Rotation paths and how fast each direction turns (degrees a step):
Each turn is a multiple of 5 degrees from 10 to 175, or 0.
Each row of a path follows its step; steps can be skipped.
Path 1:
step 0: [-340, -392,  -29,   80,   15, -118,  119,  109,  -52, -193,  -74,  234,
 -211, -411, -197,  109,   76,  -45, -192,   28, -295,   53,   -2,  331,
   99,  295, -473,   24,   99,  -38,  182, -136,  -21,    9,  295, -284,
  -99,    6,   36,  123,   20,  113,  -37,   14, -233, -102,  164,  -56,
  -82, -215,   59,  219,  146,  152,   31,  297, -125,   78,  -69,  159,
 -204,  -26, -392,  339,  -24,  -10]
step 3: [  23,  133,  101,   94,    6,  251, -112, -250, -184,  -31,  171,  149,
  365,   59,  303,  103,  -55,  130,   10,   79, -407,  122, -116,  108,
  264,   27, -373,  249, -296,  -57,  -19,  137,   28,  -66, -334,  361,
    9,  118,  -24,  -73, -198,  154, -472, -384, -142,  -94,  -34,   48,
  -50, -136,  212, -175,   35,  141,  -92,   26,  -30,  -46, -184, -120,
  143,  133, -194,  183,  307,  -28]
step 7: [ -39,   15,   66, -113, -136,  181,   90, -182,  437,  -54,  173,  -64,
 -273, -374,   58,  123, -247,  -63,   75, -123,  208,   68,  -58,  129,
  118, -126,   11,  -35, -248, -262, -310, -102,  -67,  160, -338, -100,
  204,   30,  163, -318,  120,  -60, -104, -374,  149, -130,   52, -256,
   93, -259,   43,  104,  404,   72, -104,  114,  150,  -40,  164,  289,
 -124,  137, -183, -238, -195,  159]
step 8: [ -77,  283, -257,   86,  192,    4,  203, -197,  -34,  195, -138,  120,
  161,  294,  263,   82,   35,  260, -240,  -84,  -52, -282,  178,   10,
   86,  194,  164,   -1,  -21,  103,   84,  397, -148,  322,   32, -165,
   92, -241,  295, -123, -185,  328, -247,  217, -163, -175,  -31,  -68,
 -163,  440,  124,  106, -154,  -31, -145,   60, -308,  -38, -350,   45,
  177,  198,  -55,  -89,  -65,  108]
step 18: [-217,   93,  184,  369, -147,   12,  448,  259,  -54,   97,  131, -227,
  -28, -294, -306,  121,   99,   80, -118,  260,  -15, -174,  266,   13,
   21,   15, -367, -175,   -1,  -92,   13,  -68,  369, -116,   20,  159,
 -219, -200,   72,  304, -109,  -68,  122, -355,  160, -185,   59,  -46,
 -133, -349,  -12,  140,  123,  114,   38,  122,   -1,  218,   74,  211,
 -310, -148, -111, -103, -219,   37]
step 23: [-172, -245,   30,   61,   78,   59,  167,  154,   72,  237, -130,  109,
   46,   72,  -30,  -42,  -99,   92,   18,  124,  366, -172,  123, -268,
    2,  214,   85,  185, -191, -115,  -20,   12,  175,    6,  563,  -73,
 -193,   95,  -43,  216, -227, -314,  146,  361, -107,  230,  -63,  -77,
   60, -447,  -91,  -21,  -29,  196, -118,  -39,  -48,  175,    5, -221,
  -88,  334,  316, -349,  -87, -224]
step 25: [  54,   22,  131,    1,  128,    2, -147, -117,  235, -246,  201,  -81,
 -251,  172, -149,  230,  466,   93, -163,  -13, -202,  449,   50,  246,
  -28,  180,   70, -176, -207,  -15, -294,   60, -235,  108,   52, -216,
   40,   77,  303, -154,  -17,  142,  -30, -139,  173, -169,  170, -309,
  147,  152,   96,  385,  125,  230,  132,  -44, -171, -107,  208,  102,
 -103, -137, -118, -374, -108,  218]
step 27: [ -56, -247, -386,  101, -307,   69,    3,  186,   59,  143,  103, -242,
   14,  102,  -13,   45,   11,  -94,   93, -182, -211,   88,  109,  -79,
 -316,  -89,   77,  -33,  116,  303,  295,  -17,   88, -294,   87,   77,
   88,   57, -237,  441,  232,   46,  253,  160, -237,  164, -142,  119,
  242,  -59,  136,   40, -236,  123, -117, -249,  346, -201,  217,  251,
  179,  -41,  316,  275,   23,  148]
step 32: [ -10, -338,   48, -216,  141,  150,  105,  -71, -137, -194, -120,   12,
 -260, -181, -185,   81, -207,  -87, -163,   15,   -5,  229, -115,  367,
  165,  136, -363,  149,  -33,  127,   38, -157,   96,  -16,  -58,  189,
   36, -139,  -71,  109, -334,   -8,   84, -387,    1,   79,  -61,  -29,
  121,  -49,  530, -250, -291,  409,  -61,  250,  106, -110,   73,  248,
  -14,  179,  205,  213,    2,  231]
step 33: [-113,  327,   41,  149,  133,  159,  -10,   31,  277,   77, -172,  269,
 -151,  153, -209,  224, -226,  173,  109, -116,  184,   94,    0,   97,
  -52, -285, -351, -147,  319,  -46, -136,   94,  138,  -48, -168,  246,
   -7,  117,  120, -227,   59,  -10, -173,  193, -396,  -57,  -17, -120,
  -63,  209,  -26,  -97,  -31, -535,  -44, -120,   18, -157, -251,   88,
  138, -466, -255,    7,  -78, -142]
Directions:
[   6,   34,  -40,  -34,  -52,   59,  -43,   10,   -3,  -23,  -26,  -48,
   21,  -24,  -24,  -81,  -77,   55,   18,   71,  -25,  -16,  -37,   42,
   42,    2,   65,   57,   79,    3,   23,    9,   71,   59,  -14,   80,
   65,   26,   -1,  -60,  -22,   37,    6,  -85,   75,  -99,   19,   57,
  -86, -108,   -8,  -42,   43,  -44,   -4,    8,   13,  -57,   64,  -14,
  -22,  -46,  -20,    2,  -10,  -41] -> 170
[ -21,   24,  -49,  -71,   68,   -6,  -75,  -81, -136,  -52,  -27,    7,
  -35,  107,   77,  -16,  -89,   18,  -47,  -46,   22,    3,   13,  -58,
   55,  -58,   -2,  -20,  -16,  -26,  -41,  -28,   -7,  -56,   36,    7,
   -6,  -47,  -16,  -19,  -37,  -57,  -38,  -34,  -35,  -18,  -73,   21,
  -48,  -83,   43,   71,  -27,   -7,   -3,  -61,  -42,   50,   -6,   23,
  -36,  -15,   -5,  -45,   24,   52] -> 160
[  18,  -89,   36,  -23,   19,   85,  -40,   38,   22,   13,  -17,   42,
   -4,  -59,   50,  -16,  -72,   33,   42,   25,   45,  -28,  -37,   47,
  -22,   30,   31,    0,    1,  -87,   16,  -53,  -22,  -71,    7,    4,
  -49,   72,  -70,  -59,   33,  -50,  -67,   73,  -37,   -7,   39,  -74,
  -21,   17,   -8,   12,   53,  -35,  -84,   88,   -3,   28,  -23,  -19,
  -34,  -22, -121,  -27,   70,   51] -> 155
[  53,   21,  -19,  -27,  -65,  -14,  -61,   82,  -54,   43,   14,   59,
   22,   77,  -41,  -35,   -5,   10,   -3,   -6,   -8,  -28,  -63,   30,
   38,  -42,  -10,   35,   20,   27,   75,  -21,   21,  -72,   -9,   76,
  -69,   71,   46,   49,   36,  -27,  -45,   28,  -20,   80,  -32,  -63,
   -7,    1,   56,  -14,   97,  -27,   59,  -90,   21,  -15,  -65,  -24,
   43,   63,   35,  -14,   -4, -111] -> 60
[  46,   42,  -32,    7,   -5,    8,   22,   48,   67,   26,   50,   63,
   89,  -19,  -78,  -25,  -43,    0,   85, -136,   13,  -15,  -68,   20,
  -58,  -22,   30,   -3,  -45,   10,  -35,   19,  -94,   55,  100,  -10,
   -1,   -9,   54,   10,  -68,  -22,   -7,  -36,   56,  -30,  -48,  -11,
  -49,  -19,   12,  -28,    1,    4, -109,  -35,  -71,   34,  -33,   50,
  -10,    4,   28,  -69,   -6,   33] -> 25
[-103,   11,   60,   10,   -4,   38,   15,  -35,   56,   -8,   89,  -27,
   37,   -3,   38,    8,  -51,  -24,   61,   -1,  -25,   -4,   59,  -26,
  -66,  -12,   61,   -8,  -39,   -9,    8,  -75,    9,   81,  -78,   69,
  -77,   13,  -39,  107,   60,   -9,   -8,   28,  -10,  -73,  -22,    3,
  -17,  -87,   24,  -11,    0,   -6,   40,  -81,   17,   61,   11,  -66,
   17,  110,  -17,    3,  -21,   49] -> 90
[  56,  -12,   45,  -32,    2,   -7,   56,  -29,   11,  -21,   36,   74,
  -22,   18,  102,   41,   28,  -30,   49,   21,  -34,   13,  -90,  142,
  -25,   -6,  -32,   24,   15,  -13,   17,   44,   21,   -5,    9,   -6,
  -63,  -21,  -28,   18,  -21,   52, -102, -105,   42,   55,   25,   36,
   13,  -40,    1,   45,  -16,  -20,   67,    4,   56,   52,   -2,   11,
  -53,  -38,    0,  -25, -129,   60] -> 100
[   9,  -21,   22, -102,  -13,   56,  -84,   75,   17,  -34,   -8,   30,
   20,    9,  -50,   86,  -19,    8,  -40,  -36,   37,   -8,  139,   19,
   24,   59,  -20,    5,  -57,   -3,   29,   38,  -53,   13,   19,   47,
   16,    3,  -58,   60,   33,   50,    8, -115,  -34,   41,  -16,   20,
   45,  -44,  -69,   74,   72,   56,  -49,   52,    0,   14,   66,   -6,
   66,    1,   18,  -31,  -29,  -26] -> 160
